In the data rows, the value 500 means zero.
Here are some points:
[334 713 922 567 614 508 487 732 462 655 458 491 764 516 531 510 654 488
 323 579 404 665 452 647 548 579 469 391 374 415 458 590 335 666 354 482
 671 608 612 672 474 634 518 398 718 294 757 460]
[520 498 420 506 624 386 494 592 365 603 283 409 577 221 569 683 562 552
 402 356  62 224 562 304 463 416 515 464 544 584 588 319 668 333 449 419
 450 477 933 462 251 499 536 517 585 686 488 521]
[425 273 613 557 353 527 547 477 365 311 733 465 342 593 622 534 430 303
 405 387 610 358 357 254 321 542 423 598 576 587 542 616 452 454 485 288
 575 520 505 433 551 420 700 785 734 512 420 640]
[539 571 312 625 519 572 475 545 501 628 208 538 514 556 698 444 489 413
 448 339 270 735 274 644 618 515 696 606 270 849 291 503 572 455 408 834
 338 422 666 724 749 546 221 424 638 436 445 496]
[615 539 590 613 498 693 691 488 378 433 312 546 549 252 537 271 439 412
 396 584 430 443 659 737 602 303 557 354 483 462 253 406 484 557 159 507
 681 339 620 417 565 655 509 764 521 531 700 315]
[489 580 706 496 407 534 618 565 665 605 447 707 768 362 384 749 555 431
 502 510 385 473 588 349 513 435 332 523 443 665 508 268 425 504 239 569
 431 486 610 557 387 353 421 444 313 322 691 739]
[493 257 568 581 603 761 693 611 443 438 452 502 573 497 377 533 378 549
 554 366 477 409 334 793 635 502 519 389 539 549 499 368 599 642 324 598
 628 254 622 485 369 314 613 568 487 316 557 634]
[368 445 563 639 448 728 574 681 757 442 112 549 598 483 335 501 644 540
 307 471 413 424 824 604 529 731 633 328 576 193 671 502 574 532 355 437
 815 267 433 702 671 488 690 460 434 499 432 450]
[488 287 360 237 547 520 648 546 186 641 651 143 177 281 399  41 319 614
 274 435 680 416 354   0 326 457 500 618 824 351 709 581 727 460 498 435
 360 656 231 300 445 458 435 563 484 462 677 585]
[400 541 318 420 508 535 377 614 353 426 817 113 530 389 559 575 623 546
 280 475 613 675 436 575 549 523 564 735 763 544 570 913 516 786 767 541
 647 437 284 566 501 575 509 368 494 642 330 730]
[458 392 489 468 446 770 414 595 347 343 486 515 412 483 350 285 490 566
 817 740 539 596 563 499 389 743 414 642 628 386 640 739 515 443 689 469
 567 428 296 249 162 458 447 455 705 493 477 365]
[516 477 113 256 601 349 444 410 494 431 655 321 556 444 318 443 604 396
 591 599 792 675 501 338 654 372 329 680 857 577 294 712 448 334 710 529
 213 462 296 301 386 222 320 531 589 298 316 524]
[482 453 400 591 308 469 715 505 535 574 594 511 357 603 261 397 407 298
 566 569 798 407 429 476 328 768 502 399 487 510 153 829 379 452 730 560
 522 568 289 458 554 592 189 393 393 728 341 375]
[333 222 346 213 743 481 463 221 244 385 353 322 609 660 330 604 535 501
 579 704 786 648 488 618 574 489 511 688 831 219 552 714 434 283 630 286
 514 537 511 458 172 475 638 560 671 412 347 611]
Then 10 other points, each followed by its number:
[325 371 378 561 508 523 359 183 577 473 689 554 314 641 392  89 592 611
 424 477 698 776 460 331 241 400 587 501 601 519 424 450 766 562 733 565
 420 354 327 413 593 264 173 422 672 457 151 403] 0
[410 581 496 661 597 359 590 473 703 775 396 491 712 614 461 791 839 408
 504 788 448 521 525 829 550 674 538 512 438 497 412 521 628 488 397 545
 700 449 665 690 520 464 295 567 611 513 271 482] 1
[592 356 409 457 586 128 810 415 522 556 493 209 618 336 677 500 432 275
 352 367 391 237 568 292 524 661 614 532 394 528 527 234 514 505 312 340
 445 453 621 487 396 529 547 441 582 409 600 564] 2
[725 412 496 487 672 328  47 721 543 700 186 370 737 175 578 551 411 514
 352 508 416 413 559 502 465 524 445 411 461 434 687 331 609 591 492 398
 526 653 495 649 244 581 515 469 506 518 457 464] 3
[746 509 587 646 462 241 753 660 680 227 863 412 712 607 226 619 444 423
 731 721 544 637 253 606 500 553 614 267 632 388 395 650 380 615 495 797
 665 454 326 660 700 589 676 187 366 818 207 253] 4
[509 564 581 368 496 484 517 665 591 536 574 612 657 457 612 491 237 401
 389 363 214 439 522 451 715 467 507 591 486 746 339 414 497 397 440 507
 388 464 548 551 648 563 388 342 506 532 514 757] 5
[320 457 322 534 204 530 399 417 395 256 891 335 617 634 336 559 500 450
 357 398 769 533 519 505 381 461 558 633 525 611 508 784 459 578 567 481
 450 602 374 263 487 445 519 400 534 459 538 592] 6
[495 509 985 596 416 472 657 528 608 336 837 541 629 568 635 735 451 292
 695 780 499 512 204 753 370 651 652 387 603 739 468 605 291 646 469 874
 741 532 554 492 625 495 509 595 541 693 503 273] 7
[242 103 253 258 504 437 357 464 490 301 469 465 416 331 712 650 563 405
 554 457 469 438 338 457 511 498 409 593 771 529 539 546 452 333 379 408
 591 584 247 427 496 617 377 548 451 468 454 664] 8
[435 381 420 338 613 548 415 359 557 390 446 394 156 567 519 366 749 592
 663 647 732 685 322 542 473 350 515 514 614 524 405 659 470 381 802 527
 308 500 309 477 516 512 670 428 333 496 390 300] 9
Which three of these numbered points are nearest to each point below, looking only along the 8 directions in which the first points spread most? Their numbers follow each, nearest first.
[507 477 356 319 540 592 270 397 324 481 588 584 424 466 367 441 535 594
 676 563 661 372 800 278 528 530 310 395 808 312 471 646 655 392 458 344
 551 388 409 531 329 326 637 582 678 515 508 851] > 8 9 6
[696 752 593 703 510 710 179 582 571 673 178 317 499 280 427 545 574 670
 464 432 456 401 808 553 708 438 366 525 445 464 609 406 744 384 445 322
 481 542 776 377 544 337 479 466 513 518 582 440] > 3 2 5
[565 551 659 541 716 212 539 411 562 501 701 575 599 712 513 551 575 365
 586 597 558 842 387 494 532 450 730 639 468 496 780 532 442 688 606 553
 537 517 337 700 553 395 354 406 532 545 393 498] > 6 4 1
[628 596 735 547 472 412 745 403 519 269 999 499 318 798 406 504 267 254
 999 784 599 466 171 661 657 453 550 205 548 468 245 899 244 722 650 849
 437 434 145 572 874 648 601 428 358 523 337 158] > 4 7 6
[542 375 754 623 584 429 485 271 581 376 466 694 812 683 754 648 403 426
 691 519 428 253 623 695 490 634 461 553 473 443 338 468 363 469 248 391
 727 522 828 552 538 433 612 524 514 553 637 412] > 7 1 5
Now 10 new points, numbered from 0 again:
[529 219 434 431 453 659 498 412 411 385 389 558 285 393 306 238 560 722
 437 383 891 479 419 426 772 524 540 672 419 396 636 315 459 406 572 464
 538 614 505 466 543 496 377 658 594 269 429 491] 0
[611 568 500 509 628 587 427 438 521 390 429 431 417 529 449 417 437 528
 609 339 443 642 388 287 433 311 539 461 700 362 378 423 549 662 471 413
 614 555 269 305 338 301 548 394 600 551 438 432] 1
[703 436 330 598 345 590 522 313 678 393 401 626 454 637 905 630 487 341
 500 461 478 553 416 625 622 587 541 689 430 577 454 494 564 699 463 490
 338 176 536 504 508 191 494 539 693 638 271 397] 2
[719 770 434 431 523 385 332 611 491 349 467 667 692 684 418 399 536 399
 366 512 458 565 441 292 428 487 769 551 627 332 633 458 547 457 429 389
 578 371 509 440 580 189 374 394 448 553 399 544] 3
[536 506 629 777 350 378 538 392 359 358 876 647 521 655 434 578 706 355
 591 698 541 591 767 739 319 530 510 414 686 485 309 777 382 542 459 678
 310 431 659 611 661 389 491 311 288 612 649 273] 4
[394 501 462 230 660 556 499 525 307 745 215 596 660 156 545 384 249 531
 366   0 334 303 497 389 603 473 526 627 270 632 553 284 528 533 405 477
 362 244 478 688 296 546 283 359 512 260 874 444] 5
[409 789 512 575 183 442 372 690 683 809   0 485 755 443 571 748 652 433
  84 636 419 645 602 550 641 413 401 630 287 357 647 478 562 321 305 479
 561 557 668 373 466 758 737 443 389 313 366 469] 6
[718 350 669 556 536 646 811 435 650 248 806 643 365 854 386 614 610 329
 563 827 644 895 204 722 431 782 579 561 478 260 228 917 190 664 623 714
 523 326 335 676 718 692 373 383 444 566 498 205] 7
[463 437 201 439 527 507 467 435 368 423 593 326 313 512 498 332 707 654
 609 626 666 722 466 369 526 294 371 570 486 398 459 729 560 548 798 648
 365 528 161 478 439 579 480 391 614 417 453 238] 8
[583 654 433 365 547 315 480 434 289 503 923 598 510 428 251 376 448 766
 662 607 296 325 474 552 406 388 514 360 347 510 210 433 516 627 604 631
 442 524 448 413 527 496 567 471 467 472 575 295] 9
The same question for these:
[598 558 331 289 438 474 518 526 385 810 461 653 354  97 494 232 109 274
 310   0  87 188 207 199 582 660 496 338 186 808 527   0 320 535 358 514
 348 701 488 551 437 571 590 654 593 374 709 774] > 5 9 3
[643 266 519 593 428 670 416 258 605 326 502 411 539 611 295 633 549 627
 805 373 595 830 412 548 376 593 723 642 412 470 599 475 458 563 688 339
 417 455 500 682 728 483 715 524 448 678 263 659] > 2 3 4
[588 549 419 540 409 702 532 624 694 612 346 554 541 502 538 644 496 479
 366 233 487 600 595 455 527 422 415 293 470 364 489 490 601 507 575 450
 398 441 696 665 630 496 352 578 193 561 438 432] > 3 6 9
[600 503 361 405 310 476 225 502 196 500 316 454  96 706 487 336 569 587
 726 596 902 563 415 859 610 408 457 490 889 194 749 610 373 402 375 469
 648 628 410 231 459 432 495 626 274 398 697 344] > 0 1 8
[464 555 674 660 475 427 643 683 518 330 576 638 585 740 631 623 603 431
 550 779 403 328 440 839 316 439 542 192 455 569 352 802 491 797 739 795
 509 486 575 824 766 428 385 379 377 540 604 483] > 4 7 2
